Each path is a new rotation, seen through one point. The rows after it are directions, each followed by how far the rotation turns it, in degrees each step (0 if it stays put).
Each turn is a multiple of 5 degrees from 10 to 175, or 0.
Each row of a path follows its step; steps can be skipped.
Path 1:
step 0: [ 14 -39 -15 -29 -10  -8  -1  23  18 -13   7  32   8  -4 -15 -34  -3  39
 -27  -6   8 -27  89 -56  20  31   8 -19  11  -4 -37  15   0  -2  17   2
  -7   3 -15   7   2]
step 7: [-52   8  34 -59 -38   7   0  15  16 -19 -26 -16  37 -30 -16  -5   3 -32
  -5  34   7 -16  39 -19   2   8  54  -8  30  -2  29   8   8   1  -2   2
 -33   5   3 -28 -24]
step 8: [ 18 -21 -38 -26  24  27  31   0 -32  24  16 -52 -25  59  35  21  18  16
  13   8   8 -19  -1 -21  42 -17  19   5  12  -6  39  13 -25  32  33 -20
  12  -2  14   0  13]
step 9: [ 29 -11 -24  23 -46  18 -22  38 -33 -18  -4  19  44 -27   2  36  10  27
   6  16  29 -22  28   3 -33  13  -3 -16   5  17   5  49 -37 -18 -34  -6
 -42  -2  -7 -22  15]
step 21: [-27 -49 -10   2  35  19  -3  19  -6  13  26 -60 -56 -26 -10  15 -10   4
 -14  -9  -1  39  49 -42  -4  -5  -7 -24  10  -9  24  29 -21 -12  22  18
 -33   3 -22   3   5]
step 22: [-17 -45  41 -19 -33  12  -5  20 -21  -4 -31  29 -13  -9  29  16  11  31
 -31  39  25 -12 -39  27 -20  -6  11 -14 -14   7  34  24 -36  -6  -4  10
  32  -8  55 -17   0]
step 23: [-34  25  -2 -40   9 -23  12  35 -22   0 -19 -43  17  13  -3 -25 -28   4
   9  30  -6  -9  49   7  -1 -16  35  22  59 -18   1  35 -10  -8 -34   1
 -16  18  -6  50  14]
step 24: [ 41 -18 -24 -46  17  75  10   3  24   8   7 -32   4  16 -17  33  22  29
   3  36 -11 -22  -6  13  -4 -27 -17 -22  -6  20  31   6  -2 -24  28 -25
  -6  38  13 -21 -22]
step 30: [ 31  -1  23  -4 -29  -3 -23  59  36   9   1 -25   8 -31  -2 -24 -11  30
  -4  26 -73   3  17 -41 -20  31  -2  27   8  -7  -2  32  -6 -26   8  -2
 -15  -1  -9  -7  38]
[ -6  -8   2   7  -6  12  -7 -16  -4 -15  13  -5   8  16   8  -1 -14   9
   1  19   9  -5   0   3  -2 -10  -7   9  10   4  -3   0  -3  -3  -1   2
  -9   8  -3   1  -4] => 25
[ -3 -12   9 -12  -4   2 -18  -6  -8   0   6   3   5 -11  -4   2   8  -6
   5   7   5   3   9   2  -6  -6  -4  11  -9 -10   6  -7   6  -9   3 -12
  17 -17  -9   1  -4] => 120
[ -2   8  15   0  15  13   1 -13   4   0   8 -20  -7   4  -4   8   3   3
   7  -4 -14   8   0  -8   6   7   1   0  -4  10  12   0  -9   3   3  -9
   1   0  -8 -17  -3] => 110
[  9  -4   3 -12   4  -1  -4  -5   0  -5 -10   1  -8  -6   2  -1  12  -7
   1   8  -5   9  -1   3   4  -9 -10 -12  14  -6 -16   3  -4   7  22   3
 -12  -1  -1  -2 -17] => 155
[ 18  16 -14  -1  -4   7  -4   5  -8   9 -13  -3   6   4   6  10  10   3
   9  10  -7 -11  -2   0  -2   0  -4   9   3   5   3  -7   5   1   1 -16
  -9   3 -14   8   5] => 70
[ -7  -1  16   4   6  -4  -4   6  -2  -2  -6  -8 -23 -12   3  -5  -2   8
 -13   2  -6  -2  -8  -2 -18  -7 -12   3  -1   9  -3  -5  -1  -5  -2  -6
  -1   8  -2  17   7] => 40
Path 2:
step 0: [ 34 -30   4 -11 -14   7  -9  29 -26 -22  19 -31 -21   5 -51   4 -45  -4
 -20  14 -34   0  16 -36  -6  11 -22 -26  29   4  24 -16 -41  53  20 -13
  11 -34 -17 -49  42]
step 2: [-23 -16  19 -25 -31   4 -50  -9  -9  -5  16  11  -7  30  -3  33  -8  20
  -6   1  15  57  42  -3 -17 -11  57  22  12   7 -36  22 -21  -6  14  56
   4 -20 -38 -48 -21]
step 6: [-17 -28 -16 -25 -26 -36 -36  -7  13 -14  -1  12  -7  12  13   2   9   4
  12 -25  33  10  31 -41 -21 -23  66  60  34   4  -7 -30   9   0  32 -44
   3 -40   0 -33  14]
step 8: [  7   6  36 -40 -26  15  -1   5 -31  -5 -22 -40 -27  -2 -32  -2 -19  -3
 -44  33 -12  11 -15 -28 -18  47   1  -3  37   3  67 -23   3  14   9 -12
  11  -1 -19 -67  23]
step 9: [ 26 -48   6 -32 -44  27 -38 -18  24   1  14  -8   7   5 -33  12  18   5
   3  46 -25  29   3  21 -20  -3  39  15  37  -2  20 -19 -45 -40  22  40
 -16 -16 -38 -27  13]
step 10: [ -3 -23 -19 -39 -10   9 -10   6  -1  -4 -10 -27  -3  37  11  64  -9   8
  -6  23  35  29  -4 -13  -9 -23  63  33 -24  14 -33  17  20 -12  38  30
  42 -29 -27 -28  22]
step 11: [-34  -2 -25 -18 -12   7   0 -33 -33 -54  -7 -40 -55  31   8   2 -11  53
  24 -29  -8  45  18 -23   1 -29   5  11  17   6  12 -27   5  19  36 -15
  10 -34  -2 -20  40]
step 19: [-27 -22   8  20  10  10  -1 -28 -15 -17  -1 -28 -68  50  -3  50   5  24
   7 -24  -9   3  14 -36 -10  -7   6 -18  20 -38   4 -14  15   7  31 -23
  13  -8  23 -74  33]
step 34: [ -9 -42  38 -36  14 -38 -48  -2 -10 -42 -18 -49  11  14  -8 -27 -16   6
  22 -10  14  57  32 -26 -11  12  33  12  18  -1  24   7  -3  -3  16  12
  40 -13 -25 -49   9]
[ -1 -13   1  -4  -9  -2  -9 -10   2   9  -6  -4   5   2  13   4 -23  -1
 -13   0  13   2   1  -7  -5  -5 -16   9   9   6   2  -7   1   7  -9   9
 -11  -4  -8   7   3] => 10
[ -3 -12   1   8  -1  -4  -8   2  14   7 -10   1  -5   3  -3   4  16   5
 -13   5 -10   9   3  12   9  -9  -2   2  14   8  -3 -14  -4  -6   1 -19
   4   5   6  14   1] => 135
[ -8   9   9  -5  -2   1  -4  -3  -1 -18 -10  -2   8  -3  -8 -11  -3  -5
   3  -8  -9   3   9   6 -11   1  12   7  -8  17   3 -23  12  -3  -8   4
  -7  -3   5   5  -1] => 155
[ 10  -2  25   6   6   4   0  10   6 -13   1   7   1  -5  10   0  -8   9
  -1  -1  -6  -7   5 -11   2   6   0  11   5  -6 -13   2  -5  -4 -12 -16
  -6   0  -1 -11   7] => 55
[  6  -7   1  13  -9  11   4   6  -5   1  10  -8  -3   4 -19   2  -5  -5
   4  -8  -2   0  21  15   0 -10 -13   5  -2  -6 -13  -2 -10  -2   1  12
  -8   0   6  -2   0] => 155
[-12   5  12   3  -5  -8 -16  -5  -5   7   3   7 -12  -7   1   3   7   3
  -8   1   8  -4   6   9  -6  22  -2 -10   5  -7  -6  -5   8  -3   3  10
  -6  17   3  -9   3] => 65
